In the rows, 128 means zero.
Turns in one plane each, and the order they were made in; the first pair answered:
Q_451:
[134 122 118 119 138 102 140 174 156 125] -> [129 134 149 106 132  97 114 168 151 145]
[121  97 136 123 102 137 148 128 111 165] -> [124  93 128 128 103 135 155 129 109 157]
[129 112 126 118 129 106 140 155 127 154] -> [129 115 140 116 128 117 125 147 126 167]
[102 133 129 129 102 121 139 127 108 133] -> [106 133 138 131 101 134 137 118 112 143]
Q_819:
[113 120 131 148  96 133 115 111 144 121] -> [109 123 136 141  93 136 113 113 139 126]
[110 120 148 121 125 137 125 139 130 146] -> [114 139 146 119 135 119 110 125 122 132]
[135 151 110  96 172  96 120 162 141  67] -> [137 121  92 109 156 126 149 177 159  77]
Q_47:
[125 150 162 129  99 101  93 108 102 170] -> [103 174 137 151 123 126 109  80 111 118]
[177 114 120 147  96  72 113 110  98 118] -> [119 128  92 181 109 146 157  93 127 103]
[154 109  91 155 120 136 152 126 138  99] -> [162  87 103 141 102 136 148 140 137 129]
Q_14:
[178 105 138 108 157 171  98 150 158 149] -> [115 180 152 121 118  86 109 112  80 162]
[134 100 116 120  77  97 152 183 100 180] -> [146 107  75 121 109  71 161 187 107 118]
[110 140  98 143 162 127 138 115 129  90] -> [113 113 140 131 140 175 122 123 145 158]
[132 135 128 120  99 118 133 130 114 159] -> [150 134 100 121 127 107 141 138 130 109]
Pairs:
(2 to 3 turns a pair)
[154 136 161 111 125 140  96  86 127 119] -> [112 126 149 133  97 167 143  85 124 143]	Q_47 Q_451 Q_14
[124 150 139 111 143  94 120 136 112 128] -> [121 155 150 132 149 145 110 105 126 129]	Q_451 Q_47
[121 135 158 116 125 122  98 139 116 145] -> [146 130 150 129 130 133  92 112 119 127]	Q_451 Q_47
[132  94 148 121 101 130 136 149 129 199] -> [112 114  99 142 171 179 155 138 167 115]	Q_819 Q_14 Q_47
[ 90 152 155 123 171 177 117 143 142 140] -> [126 123 167 102 163 148 106 174 138 161]	Q_14 Q_14 Q_47
[ 65 180 124 137 135 128 141 110 116 119] -> [ 95 157  95 123 172 138 139 144 152  83]	Q_451 Q_14 Q_451
[140 147  75 122 139  84 135 147 111  92] -> [171 144 127 106 152 111  77 123 122 114]	Q_14 Q_47 Q_451
[150 137 145 148 100 118 103  52 120 139] -> [148  87 137 145  89 163 140  98 150 172]	Q_47 Q_14 Q_47
[100 134 156 158 131 205 125  81 190 158] -> [ 63 131 134 167  91 160 175 102 160 174]	Q_451 Q_14
[108 132 156 128  97 133 126 115 105 170] -> [133 135 168 111 134 141  84 114 121 146]	Q_14 Q_14 Q_819
[156 133 101 126 160 101 125 133 142  93] -> [131 135  94 129 138  90 154 140 130 103]	Q_819 Q_14 Q_14
[134 111 143 131 138 174 108 115 158 136] -> [137 144 152 125 130  88  91 100 115 127]	Q_47 Q_14
[ 89 143 136  96 116  96 159 190 110 165] -> [ 94 150 106  98 134  74 165 187 115 124]	Q_14 Q_14 Q_14
[158 131 133 102 133  48 105 148 108 126] -> [176 143 138 116 150  77  77 111 121 101]	Q_451 Q_14
[148 135 179 107 128 108  79 122 117 155] -> [173 110  97 136 149 109 129 133 141  78]	Q_14 Q_819
[135 128 100 136 121 116 148 133 131 108] -> [141 113 111 128 115 142 147 143 149 123]	Q_14 Q_14 Q_14
[115 151 156 129 118  99 109  69 138 149] -> [126 128 160 123 118 130  98  80 161 165]	Q_14 Q_14
[187 131 129 143 131  72  99 102 108 102] -> [182  69 127 140  94 129 144 150 139 152]	Q_819 Q_819
[138 164 138 149 117 113 118  62  97 113] -> [122 147  99 163 132 144 164  84 127  79]	Q_47 Q_14
[120 134 109 151 153 140 149 106 153  91] -> [120 152 125 143 156 122 125  94 139  86]	Q_14 Q_819 Q_14
[136  96 113  96 142 127 158 194 154 134] -> [132 109 162  79 135 129 118 176 141 172]	Q_451 Q_451
[113 100 163  89 129 142 127 174 140 172] -> [142 119  86 126 164 100 137 138 135  65]	Q_47 Q_819
[102 160 111 131 172 149 131 124 145  81] -> [ 80 137 154 113 114 154 146 152 124 177]	Q_14 Q_14 Q_47
[125 140 141 125 124  64 118  94 115 129] -> [119 120 131 142  91  83 149  90 117 146]	Q_819 Q_14 Q_14
[108 140 157 143  98 137 129 118  93 164] -> [136 105 155 133 109 181 120 138 128 164]	Q_14 Q_14
[104 126 160 117  98 161 114 112 119 168] -> [116 140 121 132 146 171 119  90 140  91]	Q_47 Q_47 Q_14
[133 111 106 109 122 135 162 170 153 136] -> [ 96 150 118 117 141 155 158 142 157 122]	Q_819 Q_47 Q_47
[143 112 160 118 119 144  90 143 136 149] -> [122 126 158 143 102 156 107 114 124 151]	Q_47 Q_819 Q_14
[107 102 160  99 113 141  97 129 131 157] -> [152 102 141 102 128 110  79 116 125 113]	Q_451 Q_47
[107 138 142 122 141 181 111 125 152 137] -> [101 171 142 125 153 147 101 109 131 111]	Q_819 Q_14
[119 109 110 137 119 123 156 157 127 141] -> [151 120 121 118 148 100 110 151 126 113]	Q_47 Q_451 Q_14
[132 162 148  88 176  83 107 144 134 121] -> [130 178 162 105 172 105  87 106 130 122]	Q_451 Q_14
[142 129 124 148 114 150 117 105 116 162] -> [150 118  87 140 131 135 136 130 135 126]	Q_14 Q_14 Q_451
[155 116 144 135  94 115 104 116 112 161] -> [109 133  84 143 124 104 160 139 124  98]	Q_14 Q_47 Q_451
[172 114  93 118 172 132 118 153 165  92] -> [101 150 155 112 102  96 121 138  94 190]	Q_819 Q_14
[150 138 105 111 178 107 134 105 126  83] -> [120 166 129 120 149  90 137  90  91 114]	Q_14 Q_14
[101 162 125 139 148  82 111  90  98  91] -> [154 101 102 130 115  59 121 126 106 110]	Q_819 Q_47 Q_47
[166 121 132 142 132 146  90  86 127 108] -> [172  86 110 146 120 147 124 116 132 115]	Q_47 Q_47 Q_451
[120 135  74 185  88 124 176  84 104  78] -> [129  93 177 127  89 200 109 122 140 196]	Q_14 Q_819
[156 147 175  96 124 130  58 137 104 152] -> [119 168 151 127 151 193  78 106 136 117]	Q_47 Q_14
[ 85 109 110 147 113 197 174 137 168 153] -> [146 171 105 136 152  68 104  94 117  67]	Q_819 Q_47 Q_819
[117 149 127 118 154 124 155 127 117 106] -> [116 148 155 120 149 147 138 114 122 127]	Q_451 Q_451
[140 128  93 162 108  96 142  83  94  89] -> [101 112 149 139  84 154 143 116 107 186]	Q_47 Q_819
[169  99 165 100 104 115  93 144 137 178] -> [163 109  76 139 110  67 154 135 126  91]	Q_14 Q_819
[152 130 105 108 163 106 125 147 145  95] -> [135 153 143  96 149  87 100 134 121 127]	Q_451 Q_14 Q_14
[149 140 128 103 143  49 106 154 105 124] -> [172 137 103 132 159  83  96 110 126  76]	Q_819 Q_14 Q_47
[176 126 124  90 159  98 102 156 147 121] -> [137 151 110 128 181 153 112 112 167  98]	Q_451 Q_47
[190 112  76 147 117 132  98  98 126  80] -> [167 146  87 152  96  99 105  78  97  92]	Q_14 Q_14
[152 139 128 106 157  86  95 157 130 128] -> [ 94 132 111 147 139 174 144 140 158 146]	Q_47 Q_14 Q_451
[134  99 162  94  89 103 111 137  78 177] -> [153  84 131 112 153 195  91 117 148 113]	Q_47 Q_14
[ 92 162 106 130 154 101 146 131 119  99] -> [112 125 140  97 127  88 133 174 110 158]	Q_819 Q_47 Q_819
[145 164 196 127 140 147 104 140 118 181] -> [172 140 179 127 167 167 100 161 155 149]	Q_14 Q_14
[119 177 120 131 111 113 133 106  91 101] -> [173 130 100 111 133 116 124 152 125  87]	Q_47 Q_47 Q_14
[163 117 147 144  64  73 143  90  67 155] -> [193  92  93 168  89 118 158  78 110  96]	Q_451 Q_451 Q_14
[ 97 121 134 105 131 125 141 139 120 146] -> [105 113 134 121 127 161 145 125 129 148]	Q_451 Q_451
[ 83 130 153 112  96 119 159 138 115 174] -> [ 87 158 169 115 109 114 122  98 107 161]	Q_451 Q_819
[ 75 196 148 127 140  95 123  98  91 115] -> [129 120 112 145 164 202 133 110 166  90]	Q_451 Q_14 Q_819
[128 102 147 113 125 161 133 142 137 140] -> [152 103 132 109 142 138 128 151 140 120]	Q_14 Q_14 Q_47
[104 125  71 154 156 131 189 139 134  81] -> [184 103 175 119 119 117  74 110 111 164]	Q_14 Q_47 Q_451
[130 152  90 192 118 134 159  80 128  87] -> [155 115  94 184 130 182 153 103 164  97]	Q_14 Q_14 Q_14
[104 156 172 134 109 137 114  70 103 133] -> [ 83 158 137 136 106 105 154  94  94 120]	Q_14 Q_47 Q_14
[136 144 125 142 120 153 111  98 125 138] -> [166 133 111 135 123 116 109 115 121 123]	Q_451 Q_47 Q_47
[ 95 176 163 119 133 118 109  96 118 116] -> [131 148 128 110 168 142 119 127 161  78]	Q_14 Q_451
[114 146 106  82 188 133 123 193 152 104] -> [109 195 106 103 179  94 106 141 119  79]	Q_451 Q_14 Q_819
[169 122 119  95 181 164 116 164 194 104] -> [127 125 170 119 105 196 124 118 162 192]	Q_451 Q_14 Q_451
[155 134 119 149 118  94 131 100 122 102] -> [121 135 135 160 111 152 141  85 143 127]	Q_451 Q_451 Q_47
[133 111 138 134 102 163 158 132 125 154] -> [159 131 108 136 144 149 136 116 133  87]	Q_47 Q_14 Q_47
